Each row has a name. Each question is about the rows just above it.

[141 152 139 107 146 118 118  89] : Geke
[140 113  85 121 156 145 110 199] : Nos
[127 176 179 103 139 170 184 151] : kored
[144  94 162 184 116 118 140 183] : zut
[115 115 115 115 115  78 110 115] : Bere
[144  94 162 184 116 118 121 144] : Dubab
[132 108 153 171 140 130 151 121] : bub
Which value appears more than once in Bere? -> [115]
The value that Geke holds more than once: -> [118]
The value that Dubab holds more than once: -> [144]
Whose row is [115 115 115 115 115  78 110 115]? -> Bere
Where do [132 108 153 171 140 130 151 121] appear? -> bub
The row with [127 176 179 103 139 170 184 151] is -> kored

[163 127 156 122 150  68 109 122 150 116  84 150  99 135  95 157 150 102
 172 150 112]  sel
[122 125 115 160 101 139 114 130 131 152 121 130 163  95 119 152 137 101
 110 135 159]  verag
[109 109 143 119 130 119 157 142 137 119 119 119 119 143 106 143 149 143
 145 139  77]  tul
[127 118 123 119 126 112 164 177 140 123 112 123 117 134 101 127 157 153
 134 144  70]  Bubev
[142 145 141 123 138  77 119 144 126 117 101  75 101 175  70 175 175 103
 175 165 105]  lafen
[ 80  90  96  97 106 105 108 133 142  96 124 106  89 122 152 141 148 106
 137 105 167]  pag
Whose row is [122 125 115 160 101 139 114 130 131 152 121 130 163  95 119 152 137 101
 110 135 159]? -> verag
Whose row is [ 80  90  96  97 106 105 108 133 142  96 124 106  89 122 152 141 148 106
 137 105 167]? -> pag
[127 118 123 119 126 112 164 177 140 123 112 123 117 134 101 127 157 153
 134 144  70] is in which row? -> Bubev
Whose row is [163 127 156 122 150  68 109 122 150 116  84 150  99 135  95 157 150 102
 172 150 112]? -> sel

[167 167 158 158] : tuzuv
[ 95 119 143  68] : norag
[126 180 153 163] : mobal
[125 180 152 163] : tetu
[ 92 119 145  64] : zude
[130 130 130 154] : Zezu
[112 117 133  94] : kidav
[131 147 135 135] : gam
[130 161 141 155] : kov
[130 158 140 154] : kege
[197 197 197 168] : mut
[145 119 145 145] : Pata
Which value appears more than once in Zezu? -> [130]
The value that Pata holds more than once: -> [145]
Which value appears more than once in gam? -> [135]
Whose row is [167 167 158 158]? -> tuzuv
The value that mut holds more than once: -> [197]
Which row holds [197 197 197 168]? -> mut

[128 122 130 131 125 133 134 128 125 132 129 130 124 128 130 104 127 109
 125 123 130 135 125 122 117 126 124 133 123 130 129 130 128 116 129 131
 143 117 133 131 122 121 131 132 135 129 128 130 127 123 121 124 119 127
 132 119 117 125] -> Dob
[128 141 130 127 129 112 136 122 126 142 132 129 133 122 131 104 131 149
 137 131 120 146 133 136 135 126 124 129 131 131 117 129 122 142 124 118
 122 133 125 125 130 131 126 119 123 137 130 132 126 126 135 124 138 130
 121 129 132 131] -> gafuv
[128 164 130 109 126  81 145 120 102 161 144 126 129 112 120 104 132 122
 141 127 119 188 132 139 142 113 121 128 147 138 107 137 128 168 108 124
 100 154 125 130 140 143 131  95 122 133 126 124 113 135 149 126 131 131
 135 132 142 147] -> giv
[127 126 133 125 124 128 131 129 122 131 130 128 123 128 127 104 126 130
 123 122 131 144 125 123 121 125 127 132 128 130 129 131 131 122 125 134
 134 123 131 131 126 125 129 128 134 124 127 124 125 128 125 127 119 127
 137 124 122 130] -> bor
[128 131 124 126 128 125 130 128 126 129 128 128 128 127 127 104 129 139
 130 128 127 139 128 128 129 127 127 129 129 128 127 129 127 131 127 128
 126 129 128 127 129 129 129 126 128 128 127 127 127 128 128 128 129 128
 129 129 129 130] -> Vibuv
[128 145 125  96 114  98 136 132  81 155 147 125 106 121 104 104 123 123
 118 105 139 201 115 112 121 104 126 136 146 141 125 145 147 144 103 154
 121 144 135 136 135 139 122 106 143 105 118 104 105 140 136 133 101 130
 171 125 125 153] -> fafef
[130 127 126 131 128 129 130 127 130 129 127 129 128 128 131 104 129 120
 129 129 128 135 127 129 125 129 126 130 126 129 126 128 127 125 129 128
 133 125 129 128 126 125 129 129 130 131 129 131 127 125 126 125 127 126
 126 125 125 126] -> poki
[132 126 124 121 123 126 131 129 116 134 131 129 119 127 122 104 125 129
 121 119 133 151 120 119 132 123 126 133 130 132 130 132 134 122 123 137
 136 125 134 132 125 126 128 128 138 121 125 121 122 129 124 128 113 128
 143 121 120 133] -> radol
[138 168 125 106 125  78 144 122  98 163 146 127 126 111 117 104 132 146
 140 125 119 199 132 138 142 111 120 129 148 140 108 139 130 171 104 124
  99 155 123 125 141 144 119  94 123 130 126 123 111 137 150 126 137 132
 138 134 143 150] -> fezep
[127 146 130 106 120 101 134 129  96 148 141 125 117 120 111 104 126  47
 126 115 132 182 122 123 129 112 124 131 142 137 123 140 140 145 111 140
 117 143 130 130 134 138 123 109 134 116 122 115 113 137 138 132 115 129
 154 128 130 146] -> dit
[132 111 128 136 120 142 147 126 123 139 128 137 121 129 136 104 124 115
 116 113 133 134 120 112  96 124 118 142 115 135 127 132 131  98 129 136
 174  96 146 115 111 109 135 141 148 134 128 132 124 115 106 114 100 124
 139 100 100 121] -> devi
Whose row is [128 122 130 131 125 133 134 128 125 132 129 130 124 128 130 104 127 109
 125 123 130 135 125 122 117 126 124 133 123 130 129 130 128 116 129 131
 143 117 133 131 122 121 131 132 135 129 128 130 127 123 121 124 119 127
 132 119 117 125]? -> Dob
Whose row is [127 126 133 125 124 128 131 129 122 131 130 128 123 128 127 104 126 130
 123 122 131 144 125 123 121 125 127 132 128 130 129 131 131 122 125 134
 134 123 131 131 126 125 129 128 134 124 127 124 125 128 125 127 119 127
 137 124 122 130]? -> bor
Whose row is [138 168 125 106 125  78 144 122  98 163 146 127 126 111 117 104 132 146
 140 125 119 199 132 138 142 111 120 129 148 140 108 139 130 171 104 124
  99 155 123 125 141 144 119  94 123 130 126 123 111 137 150 126 137 132
 138 134 143 150]? -> fezep
Which row holds [132 126 124 121 123 126 131 129 116 134 131 129 119 127 122 104 125 129
 121 119 133 151 120 119 132 123 126 133 130 132 130 132 134 122 123 137
 136 125 134 132 125 126 128 128 138 121 125 121 122 129 124 128 113 128
 143 121 120 133]? -> radol

[177  90  90 121  90  90] = duni
[ 67  90  67  67 181  67] = zemef
[ 90 154 121  90  90  90] = ruz
Repeated in zemef: -> [67]
The value that duni holds more than once: -> [90]
Repeated in ruz: -> [90]
Which row holds [177  90  90 121  90  90]? -> duni
Whose row is [ 90 154 121  90  90  90]? -> ruz

[137 112 122 109] -> sasor
[117 133 133 141] -> toki
[164  92 148  57] -> Buf
[121 125 127 123] -> Tar
[132 118 120 123] -> noz
[111 129 129 151] -> Bove
[146 116 115 132] -> noki
[113 132 113 113] -> zanug
[114 101 111 127] -> geme
[120 120 114 120] -> sive
[103 115 155 138] -> zarov
Repeated in sive: -> [120]
Which value appears more than once in toki? -> [133]
The value that zanug holds more than once: -> [113]
Which value appears more than once in Bove? -> [129]
[137 112 122 109] is in which row? -> sasor
Whose row is [117 133 133 141]? -> toki

